M: 3 groups of rows, each row roughly a mix of its group's hidden directions; some rows fit no group
M (97 x 10)
[[ 31  38  -6  21  28 -57  20   3   2 -14]
 [ 26 -38  -3   4 -50   9   3 -40  26 -23]
 [ 47 -32 -28  -9  -3  39  40  16   2 -13]
 [-58  -1  28   2 -18  11   8 -42  13 -33]
 [-29  -6  10  -3 -41  20  13 -46  32 -34]
 [ 11  -8 -36  26  48 -26  -4  18  -4  46]
 [ 14  43 -27   5  16 -41 -29   5   9  44]
 [-65 -16   0  26   2 -14 -23 -36 -18   0]
 [-25  -2  -3   4   9 -14  22  61  19  45]
 [-46 -32  47  -7 -15  13  15   4 -17 -35]
 [ 14 -34  31 -24 -32  27   7  23 -30 -37]
 [  7   6  31  -9  17 -39  32  54 -21 -16]
 [ 11   8   5 -59  13  34  11  42 -11  23]
 [-14  33  33  16  52   6   7  24  25  32]
 [  9 -37   4 -10  -2  55  38  14   9  35]
 [-21 -50   7  -9  -6  25  33  31 -42  -3]
 [-44 -11  48  27 -10  20  -3 -15  35  23]
 [ 37 -11 -20  -6  24  17 -20  33 -25  52]
 [ 29  16  -1 -22  -9   5  55  -9  -8 -52]
 [-55  -8 -20  16 -22  -9  -5 -42 -20 -32]
 [-37  43  25   3 -16   9  -2 -37 -31  33]
 [ 47  -9  -9 -23  33  22 -19  45   8  23]
 [  7   9  14  12 -20 -30  46  23 -34 -44]
 [-34   7 -44  16  12 -36  22 -47   9   0]
 [-52 -29  12  34 -15  20   1 -43  15  -8]
 [-16 -40 -16  -9 -21  63   2 -24  14 -12]
 [ 43  -6 -13  23  42  14  12  16 -33  39]
 [ 37  39   3  10  34 -17 -28 -22 -32  28]
 [-13   1  20 -17 -42  35  22 -24  31 -41]
 [ 22  51  25 -19 -42  -9   3  20  -1 -35]
 [ 35  13  19  -2 -22  23  29  -4  29 -56]
 [-43  47  13   5 -13 -44 -29 -19   6  -1]
 [ 23  23  30   6  24 -24  -8  64  -9  15]
 [ 14  37  22 -19 -28  12 -62   5   5  19]
 [-24  -6  52   9 -25 -14  10  13  21 -52]
 [-40 -25  18  19  14  -2 -39 -49 -22  -5]
 [ -7  47  36 -38 -21   3   6 -14  43 -11]
 [ 24  47  -5 -15  20 -52 -28  22   6  13]
 [ -3 -12  23 -30 -35  63  -9   5  23 -11]
 [ 14  31   5 -34  17 -27 -11  43   3  47]
 [ 21 -46   7  15 -40  31  -4  -1  22 -42]
 [ 55 -14  23 -33 -10  33   5   8  29 -23]
 [  8  12  17 -17 -50  29  33  10  13 -45]
 [ 23 -11 -16  -1  12  40  -7  48 -48  16]
 [-46 -39  19  -4 -25  38 -26 -17  10  21]
 [-21  18  45   0  23 -22 -43   8 -35  24]
 [ 68  -8  -2 -13   3  29  21  35 -12 -10]
 [-17  47  -3  17  -1 -34 -30 -49 -15  -3]
 [-21  37  12  18   1 -32 -15 -51  39   5]
 [  9  48  13 -16 -20  15  43 -15  14 -44]
 [ 30 -49   6  14   3  51  27  18   8 -19]
 [-13   3   2  -1 -23 -12  41 -31  13 -62]
 [ 10  -1  62 -17 -14  16  -7  47  -8 -22]
 [-11 -33 -29  21  14  41 -37  -7 -20  37]
 [ 24 -30   9  -9  33  28  30  43 -33  13]
 [  0  57  22 -12  33 -38  11  29  -5  14]
 [-53  10  17   6   3 -46 -42  -9  16   0]
 [-29 -23  50 -12 -48  16 -20  24  -5  -1]
 [ 41  16  -2  -8  31 -34  45  32  -5 -21]
 [-29 -27  54 -10 -23  16  -9  21  -3 -41]
 [ 20  30  18  43  12 -51 -33  14  -4  10]
 [ -3  -2  58  21  -6  24  19  51   9   8]
 [-38  20  10  22 -35  22  14 -55  16   3]
 [ -9 -15  11  -8 -62  10  15  15 -27 -44]
 [-27  26   7   5 -13 -74 -14   6   7 -11]
 [-19 -43  34   1 -14 -52  10  -1  29 -17]
 [ 10  -8 -57  21  30  12  -1 -26  10  44]
 [  4  55  25  -5 -18  51  20  -8   5 -22]
 [ 28 -13 -45  15  40 -19  11  38 -19  22]
 [-45 -15   8  12 -24  30  -5 -54  25  -5]
 [ 33 -13 -17  -3   9 -41  -9  52 -30  23]
 [-23   5  61 -15 -42   3  17  11  13 -26]
 [-34  41 -30   9  27 -15 -31   2  -2  42]
 [ -6  32 -28  -1  25 -37 -37 -24   0  43]
 [-38  -4  14 -15 -32  -5 -25 -44  11 -44]
 [ 44  -9  -8  14  28  24   0  53 -33   6]
 [-15  53  33 -18 -18 -43 -28   9   2  -8]
 [  1  36  50 -14  -1 -37   4  42  -2 -20]
 [  4  -4  15 -19 -49  50   4  26 -20 -30]
 [ -9  -9   3  43  58  28  29 -12  -1  21]
 [-62  -8   9  -7 -26   5  -9 -48  -6 -18]
 [-49  33   3  22   8 -43 -19   5 -31  19]
 [-31  25  -3   1   2 -39   8  54  13  35]
 [-63  29  14   1  21 -28  23 -28   4  -4]
 [-26  43  30 -20 -14 -41 -39 -10  13  -9]
 [ -4 -41 -48  11  32 -21  -4 -37  20  14]
 [-45 -29 -10   0 -10  35  18 -52  16  -4]
 [-54  44  -7  16 -12 -43   0   9   1  17]
 [-26 -12 -16  17  27  13 -38  -5   0  63]
 [ 41   0  55 -15  10  22 -32  -9 -23 -22]
 [ 33  -7   5 -16  -8  -9  37  51 -28 -35]
 [-10   3  10 -18 -27  64 -24 -41   3  -5]
 [ 12 -31 -28   1  -3 -65 -38   2   7   5]
 [-62  -6  19  18  -8  14  -7 -42  29 -11]
 [ -8 -53  -9  49  20  -8 -19 -27  24   7]
 [-49  -7  -3  21 -17  -5 -16 -53 -16 -32]
 [-34  14  40 -20 -49  15   8   4  -8 -38]]
which group is each row in? (one row of each group first)
[-52  -5  44  -1   1  36  19 -24   9 -26]	B
[  3  37  20  -8  -1 -51 -40  10   1 -38]	F
[ 33  -8 -31  -8  22 -22 -50  26  -7  35]	T

[  7  50  15 -19  -9 -27  -4  21  47  31]	F
[ 29  60  14  -3 -22  -3  12   8 -37 -28]	F
[ 34 -15 -38  -4  37 -15  10  49 -18  19]	F
[ -7  14   6 -24 -35  60  30  -1 -12 -30]	T
[ 28  20  15   2 -19  35  46  39 -29  -4]	F
[  7  29  30 -25 -25  41  13 -27   9 -42]	B
[-32  24 -10  30  27 -49 -25   1 -11  33]	F
[-33 -11 -25   7 -41  19  52   8  29 -11]	F
[-32  13  -3  33  19  12 -17 -57  25  25]	T
